In the data rows, 128 means zero.
Some points, one per row:
[101 119 139 137  90 131 137 190 182 109 121 125 154 123 101 150]
[119 146 143 134 132 133  78 137  84 147 128 102  86 167 113 159]
[197 137  95 102   0 172 149 206 113 255 245 111 222 167 126 245]
[108 117 177 147 242 124  82 115 119 126  60 139 132 107 169  61]
[ 95  95 147 119 214  76 141  60 134 101  33 139  14  98 124  71]
[123 109 130 182 148 131 135 145 134  88 125 140 120 115 114  42]
[110 188 121 116  65 108 119 182 110 110 169 129 201 169 152 156]
[109 114 148 140 218 126 101  92 149 108  69 139  96  69 135  42]
[151 186 174 109  60 112 135 155 107 153 155  77 134  89 102 184]
[ 84 130  87 188 233 106 117 103 176  11  19 182  56 135 148  84]
[199  83  56 148 135 105 165  71 128 167 176 165 101 152  84  83]
[113 126 172 154 176 119 155 152 188  96  91 150 171  92 172  85]
[166 149 103  87  33 127 138 177 110 139 173 124 146 173 131 193]
[166 148 168  79  12 181 112 175 100 226 225  92 239 132 128 210]
[117 111  91 181 221  89 165 123 163   0  44 194  95 128 145  51]
[108  83 105 165 225  92 137 110 135 120  68 150  52  81 149  63]
[151 165 127 115  45 164 144 171 136 175 216 101 208 129 112  96]
[125 140 132 171 180 127  73 114 130  90 106 137  64 131 138 120]
[182 105 146 136 185 146 122  87 129 151 138 149 116 148 136 142]
[112 103 102 147 214 106 120  79 135  64  60 140  11 168 154 111]
[147 108 102 128 118 136 138 131 147 150 157 139 168 123 145 111]
[133 137 125 107 119 145 135 158 149 149 147 137 173 120 144 167]
[184  79 116 150 156 119 115 117 166 100 118 164  97 115 127 139]
[115 102 116 120 126 110 174 125 101 108 103  53  73 141 120 177]
[111 120  94 129 153 105 108 149  72 137 119  94  90 152 134 127]
[130 163 171  92  90 159  72 139 118 201 193 118 211 110 156 121]
Then 10 other points, each followed by its number:
[ 85 181 171  76  27 143 170 223  79 233 158  88 187 145 133 213] 0
[127  56  86 159 218 109 144 129 157  85  97 134  98  77 149  71] 1
[123 146 170  70  70 133 175 140  96 169 136  93 170 132  82 122] 2
[124 140 139  98  90 168  92 126 131 190 160 118 160 128 138 177] 3
[182 134 138 128  37 139 132 170 146 213 217 109 224 107 127 174] 4
[ 86 105 130 144 192 119 159  75 127  16  74 121  79 144 132  71] 5
[128  97  89 143 206 102 110  22 121 131  63 126  44 128 126  67] 6
[137 101 115 103 161 112 114  52 133  61 118 115  89 122 112  74] 7
[115 178  91 108  51 134 133 119 107 148 183 121 162 159  64 151] 8
[144  94  94 145  94 129 142 188 137 162 160 106 157 119 150 152] 9
Which two of these numbered points are nearest to each point below, ignoring the direction in which the first points spread most? Their numbers follow each, nearest first.
[120 147 139 127  98 138 149 187 115  88 138 148 129 159 118 181] > 5 9
[113 114 144 111 132 126 136 153 148 131 164  83 159 102 140 105] > 1 4
[135 108 119 114  86 153 131  87 138  87 168  94 125 105 108 127] > 7 5
[ 61 100 144 118 187 118 182 141 133 125  53 131  82 104 170 116] > 0 9
[124 164 106 132  54 111 117 172 131 121 137 140 152 169  97 193] > 8 5
Now 10 new points, numbered from 0 again:
[152 211 138  67   0 168 142 228  76 253 232  68 233 199 124 255] 0
[151 170 132 110  60 154  87 146  84 177 188  95 127 178 140 210] 1
[144 152 170 112  66 148  80 154  98 164 185 114 159 164 141 201] 2
[148 152 109 163 132 134 191 151 139  41 103 189 121 137 125 109] 3
[109 159 124  96   0  84 167 180  76 160 166  84 190 169  86 255] 4
[129 191 145 115  60 144 101 115 130 128 147 118 157 151 123 176] 5
[162 118 123 176 246 110 104 115 153 135 100 167  79 111 138  91] 6
[111 105 180 160 253 132 135 120 180  61  72 172 127  79 187  30] 7
[ 85 110 116 144 176  82 132 139 155  40  35 126  87 115 155  86] 8
[129  93  83 120  92 121 145 134 106 166 188  68 168 118  71 118] 9
Which two of these numbered points are nearest to each point below, ignoring the direction in which the first points spread most? Their numbers follow each, nearest first.
[104  89 180 171 255 119 163 112 189  54  38 175 114  69 188  12] > 7 8
[160 104 112 148 148 117 103 119 140 153 154 147 159 124 149  92] > 6 7
[ 91 140 133 138 130 133 151 210 118  59 103 177 119 155 126 173] > 3 8
[133 151 139 129  80 141 138 125 135 133 164 142 162 114 110 150] > 5 2
[111 157 148 187 255 115 105   5 167  79  60 218 111 116 148   7] > 7 5
